Here is a table of points, one per row:
(5, 37, 3, -9, 38, -26, -58, 7, 1, -26, 60, 1, 27, -25, -38, 12, -24, -25, -8, 3, 10, -51, -55,
 -18, 3, -12, 11, 47, -50, -4, 31, -50, -11, 11, -5, -27, 52, 28)
(-42, -47, -47, -17, 2, 71, -7, -42, 43, -19, -68, -12, 28, 11, 42, 20, 29, -54, -24, 9, 29, 44, 81,
 -31, 4, -57, 30, 32, -55, 49, -25, 19, -5, 51, -24, 22, 8, -47)
(-38, -8, 77, 20, -17, -9, -8, -20, -28, -22, 21, -20, 53, 21, 13, -4, -58, -3, -29, -10, -28, -2, -24,
 16, -8, -70, -21, 14, 14, -41, -78, -17, -2, -12, 30, -4, 27, -22)
(53, -15, 7, 4, -7, -34, 8, -6, 6, -36, 44, 15, -3, 35, -11, -20, -34, 32, -12, -83, -8, -33, -36,
 6, 12, -14, -21, -17, -11, -61, 23, -30, 48, 4, -10, 19, 24, -1)
(-22, 3, 1, 46, -42, -78, 20, -17, -43, 13, 35, 26, 59, 4, -15, -8, 19, -20, -11, -32, 25, -21, -4,
 9, -14, 22, -22, 32, 54, -11, -28, 15, 23, 24, 17, -2, 9, -50)
(48, 8, 53, -116, -18, -48, -21, -12, -6, -53, 60, 3, 13, -12, -20, -14, 13, 18, -41,
 7, -9, -43, -30, 7, 18, -7, 8, -6, -2, -14, -25, -32, -19, -14, 17, -66, 35, 9)
(11, 58, -37, 31, 18, 17, -3, 2, 27, -18, 3, -6, -4, -36, 23, -31, -5, 75, 53, 12, -20, 46, 10,
 -20, -19, -25, 22, -24, -29, 9, -1, 24, -20, 44, 14, 62, -2, -1)
(32, 5, 15, -33, 65, 40, -19, 54, 26, -38, -31, -19, -25, -7, -28, 57, 16, -8, 38, 31, 80, -48, -41,
 -10, -50, 24, 28, -27, -12, -31, 34, -38, -11, -98, -6, -18, -13, 25)
(-51, -15, -14, 23, -10, 23, -19, -15, 15, -11, 20, 21, 26, 7, -27, -17, 13, 29, -15, 10, -34, 13, 42,
 18, 25, -35, -1, 10, 2, 28, 13, 12, -37, 70, -16, 27, 7, -11)
(-2, -29, -42, -33, 0, 17, 26, 14, 5, 72, -24, -19, -4, -8, 32, 33, 15, 7, 22, -15, 15, -5, 29,
 3, 39, 4, 11, 2, -5, 63, -24, 24, -7, 21, -13, 28, 42, 5)
(2, -13, 9, -26, 10, 33, -56, 23, -77, 26, -29, 25, -64, 41, -17, -6, 28, 3, -13, -23, 19, -17, -34,
 -18, -6, 9, -21, -70, -18, -2, 36, 21, 12, -63, 94, -22, -11, 20)
(-35, -10, -51, -18, -3, 21, -48, 34, 29, -16, -57, -13, -2, -58, 32, 11, -24, 6, -3, 22, -3, 24, 78,
 -11, 21, -28, 13, 22, -25, 55, -14, 17, -25, 67, -27, 54, -10, -64)
(-34, -27, -33, 17, -26, 26, -84, 9, 19, -43, -2, -20, 36, -6, 11, 21, 2, 19, -16, 0, 33, 22, 57,
 -34, 4, -29, 10, 26, -24, 4, -6, -20, -5, 89, 5, 2, 0, 45)
(57, 25, 36, -22, 57, 37, -41, 71, 59, -34, -87, -34, -46, 24, 34, 36, 1, -16, 52, 47, 45, 7, -44,
 -75, 14, -19, 43, -10, -36, 41, 68, 51, -33, -79, -33, 29, -23, 61)
(-2, -59, 29, -16, 19, 50, -122, 18, -28, -89, -2, -22, 51, -32, -2, 28, -99, -15, -41,
 -39, 75, 52, 13, 12, 11, 14, 23, 27, -74, -7, -17, -51, -1, -5, 6, -30, 30, 11)
(21, 5, 55, 48, -9, 17, -32, 38, -9, -12, 24, 41, 68, -12, -55, 24, 5, -55, -40, 6, 6, 0, -57,
 32, -7, 12, -6, -44, -54, -49, 27, -53, 13, -35, 45, -23, 15, 5)
(-37, -47, -37, -8, -10, 42, -36, -3, 6, 9, -21, 36, 42, -7, 37, 11, 9, 30, 14, -35, -2, 19, 14,
 31, -25, 11, -16, 17, 0, 9, 4, -10, -12, -67, -54, 4, -48, 49)
(-36, 37, 33, -3, 16, -21, 48, -12, 63, -33, 5, -14, -57, -3, -30, 43, -33, -3, 46, 31, -3, 15, -6,
 -7, 21, 23, 21, -28, 42, -20, 109, 14, 2, 3, 4, -10, 25, 7)
(-48, 0, 11, -30, 28, 50, 0, 42, 63, 1, -78, 22, -10, -5, 19, -17, -19, -19, 31, 5, -2, -7, 85,
 -36, 25, 54, -20, -7, -21, 53, -28, 57, -49, 3, 26, 64, -86, -7)
(18, 44, 53, 5, 42, -53, 8, -48, -34, 19, 35, 18, 4, 36, -16, -12, 41, -5, -23, -13, -6, -9, -22,
 41, 3, 0, 23, 5, -1, -26, 15, 32, 27, -12, 10, -44, -61, -11)
(-41, 8, -64, -1, -3, 27, 86, 15, 41, 46, -20, 25, 12, 24, 23, -15, 21, 78, 17, -15, -46, 41, 30,
 -33, 15, 37, 3, 15, 0, 47, -26, 33, -67, 56, -27, -7, -18, -34)
(-6, 5, -32, 47, -31, -34, 91, -46, 24, 75, 49, -25, -18, 37, -29, -62, 14, 22, 31, 12, -44, -8, -47,
 16, 18, 7, -32, 6, 83, -18, -10, 8, 49, 33, 8, 0, -23, -48)
(21, 13, 27, -11, 27, -2, -107, 20, -60, -75, 55, 7, -27, 1, -23, 94, -32, -30, -42,
 16, 30, -10, -36, 18, -11, -19, 7, 11, -21, 6, 37, -56, 30, 1, 14, -18, 40, 40)
(-13, -80, -62, 19, -43, 31, 39, -38, 8, 82, -11, -15, 2, -23, 49, 9, 31, 12, 6, -32, -58, 0, 78,
 14, 27, 8, -38, 80, 27, 27, -49, 60, -95, 56, -22, 24, -60, -37)
(14, 32, 14, 21, 0, -30, 25, 10, 14, 0, 43, 75, -7, 20, 41, -53, 23, -6, 20, 2, -68, -49, -4,
 29, 6, -12, -5, -1, 45, -54, -23, 26, 44, 4, -12, -1, 29, -19)
(15, 58, 53, -32, -84, -56, 11, -27, -5, -15, 48, 45, -21, 27, 64, -43, -3, 18, 77,
 41, -3, -21, -30, 56, -9, -8, 12, -7, -9, -1, 4, -127, 44, 24, 6, -10, 34, 2)
(0, -2, 20, -4, 14, -73, 37, 8, 12, 30, 21, 15, -75, -17, -24, -43, -6, -7, 11,
 20, 44, -4, 14, 0, 4, -104, 5, 23, -4, -8, 2, 16, -5, 21, 13, 24, -20, -17)
(37, 49, -8, -5, 39, -15, -2, 15, 0, -23, 45, -1, 98, 24, -39, -39, -51, -2, 66, 45, -19, 10, -16,
 -24, -12, -9, 15, -19, 17, -10, 33, 48, 53, -12, -12, -17, 25, 30)
(-11, 14, 31, -19, -6, -31, 71, 2, -68, 24, 38, -52, 0, -6, 0, -11, 37, -6, 12, -25, -27, -10, 17,
 54, -52, -5, -72, 9, 57, -20, -15, 4, 6, -36, 3, -15, 15, -3)
(18, -21, -25, 18, -10, 28, 23, -13, -29, 20, -28, -30, 14, -3, 17, 32, -23, -48, -8,
 22, 14, -14, -13, 23, 9, 60, -49, -95, 0, -11, -100, 8, -13, -7, -11, -37, 3, 4)
(4, 9, 6, 23, -29, -7, 52, -34, -23, 127, -11, 10, -1, -16, 7, -12, -3, -3, -81, 18, -20, -23, 55,
 20, -48, 22, -43, 22, 19, -25, -30, 4, 40, -61, -46, -5, -31, -7)
(-11, 37, 4, 1, -11, 7, 67, -56, -22, 39, 47, -22, -23, 12, 0, 10, -12, 3, 23, -10, -46, -12, -13,
 15, 1, 26, -38, -26, 24, 42, 3, 66, 46, 13, 11, -15, -33, -60)
(-12, -40, -17, 28, 1, -76, 9, -19, -29, 18, 47, -7, 39, 1, 4, 29, 35, 16, -13, -17, -15, 21, 0,
 -26, -31, 33, 10, -39, 5, -39, -60, -58, 17, -30, 27, 27, -19, -26)
(-53, 9, -101, -1, -2, 64, -18, 24, 43, 1, -35, -27, -7, 10, 58, 17, 3, -6, 3,
 -6, 24, 65, 73, -4, 10, -5, 39, -1, 12, 48, 8, 22, -48, -3, -13, 69, -40, -23)
(30, 13, -14, 34, -11, -1, 35, -42, -28, 26, -60, 14, -38, 2, -50, -40, -11, -23, -5, 2, -8, -46, -45,
 6, 16, 25, 10, 44, 20, -22, -9, 1, 22, -47, 26, -28, 14, 1)
(34, 27, 19, 21, -6, -28, 38, -20, 38, -4, 8, 37, 37, -15, 1, -14, -13, -11, 2, 0, 1, -18, -22,
 0, 11, -35, 41, -15, 37, 37, 47, -46, 8, 18, 21, -27, 8, 13)
(31, -22, 29, -31, 57, 38, -36, 42, -23, -9, -41, -47, -61, 10, 26, -25, -27, -8, -12, 11, 70, -17, -84,
 12, -54, 44, 25, -19, 4, -3, 42, 29, 2, 5, -43, -1, -24, 43)
There is one direction along which these points spread out most. Take the direction at right angles to it along which they spread out most. Go by this last direction. How far along it is each point below, from 0 to 99? The average is 50, and the first point in the table lies past the average. One standard deviation of the points above along it is 16.
(2, -13, 9, -26, 10, 33, -56, 23, -77, 26, -29, 25, -64, 41, -17, -6, 28, 3, -13, -23, 19, -17, -34,
 -18, -6, 9, -21, -70, -18, -2, 36, 21, 12, -63, 94, -22, -11, 20) 58
(-2, -59, 29, -16, 19, 50, -122, 18, -28, -89, -2, -22, 51, -32, -2, 28, -99, -15, -41,
 -39, 75, 52, 13, 12, 11, 14, 23, 27, -74, -7, -17, -51, -1, -5, 6, -30, 30, 11) 82
(18, -21, -25, 18, -10, 28, 23, -13, -29, 20, -28, -30, 14, -3, 17, 32, -23, -48, -8,
 22, 14, -14, -13, 23, 9, 60, -49, -95, 0, -11, -100, 8, -13, -7, -11, -37, 3, 4) 47
(34, 27, 19, 21, -6, -28, 38, -20, 38, -4, 8, 37, 37, -15, 1, -14, -13, -11, 2, 0, 1, -18, -22,
 0, 11, -35, 41, -15, 37, 37, 47, -46, 8, 18, 21, -27, 8, 13) 45
(4, 9, 6, 23, -29, -7, 52, -34, -23, 127, -11, 10, -1, -16, 7, -12, -3, -3, -81, 18, -20, -23, 55,
 20, -48, 22, -43, 22, 19, -25, -30, 4, 40, -61, -46, -5, -31, -7) 29
(53, -15, 7, 4, -7, -34, 8, -6, 6, -36, 44, 15, -3, 35, -11, -20, -34, 32, -12, -83, -8, -33, -36,
 6, 12, -14, -21, -17, -11, -61, 23, -30, 48, 4, -10, 19, 24, -1) 43
(18, 44, 53, 5, 42, -53, 8, -48, -34, 19, 35, 18, 4, 36, -16, -12, 41, -5, -23, -13, -6, -9, -22,
 41, 3, 0, 23, 5, -1, -26, 15, 32, 27, -12, 10, -44, -61, -11) 37
(11, 58, -37, 31, 18, 17, -3, 2, 27, -18, 3, -6, -4, -36, 23, -31, -5, 75, 53, 12, -20, 46, 10,
 -20, -19, -25, 22, -24, -29, 9, -1, 24, -20, 44, 14, 62, -2, -1) 54
(21, 13, 27, -11, 27, -2, -107, 20, -60, -75, 55, 7, -27, 1, -23, 94, -32, -30, -42,
 16, 30, -10, -36, 18, -11, -19, 7, 11, -21, 6, 37, -56, 30, 1, 14, -18, 40, 40) 70
(-35, -10, -51, -18, -3, 21, -48, 34, 29, -16, -57, -13, -2, -58, 32, 11, -24, 6, -3, 22, -3, 24, 78,
 -11, 21, -28, 13, 22, -25, 55, -14, 17, -25, 67, -27, 54, -10, -64) 65
(-11, 37, 4, 1, -11, 7, 67, -56, -22, 39, 47, -22, -23, 12, 0, 10, -12, 3, 23, -10, -46, -12, -13,
 15, 1, 26, -38, -26, 24, 42, 3, 66, 46, 13, 11, -15, -33, -60) 29
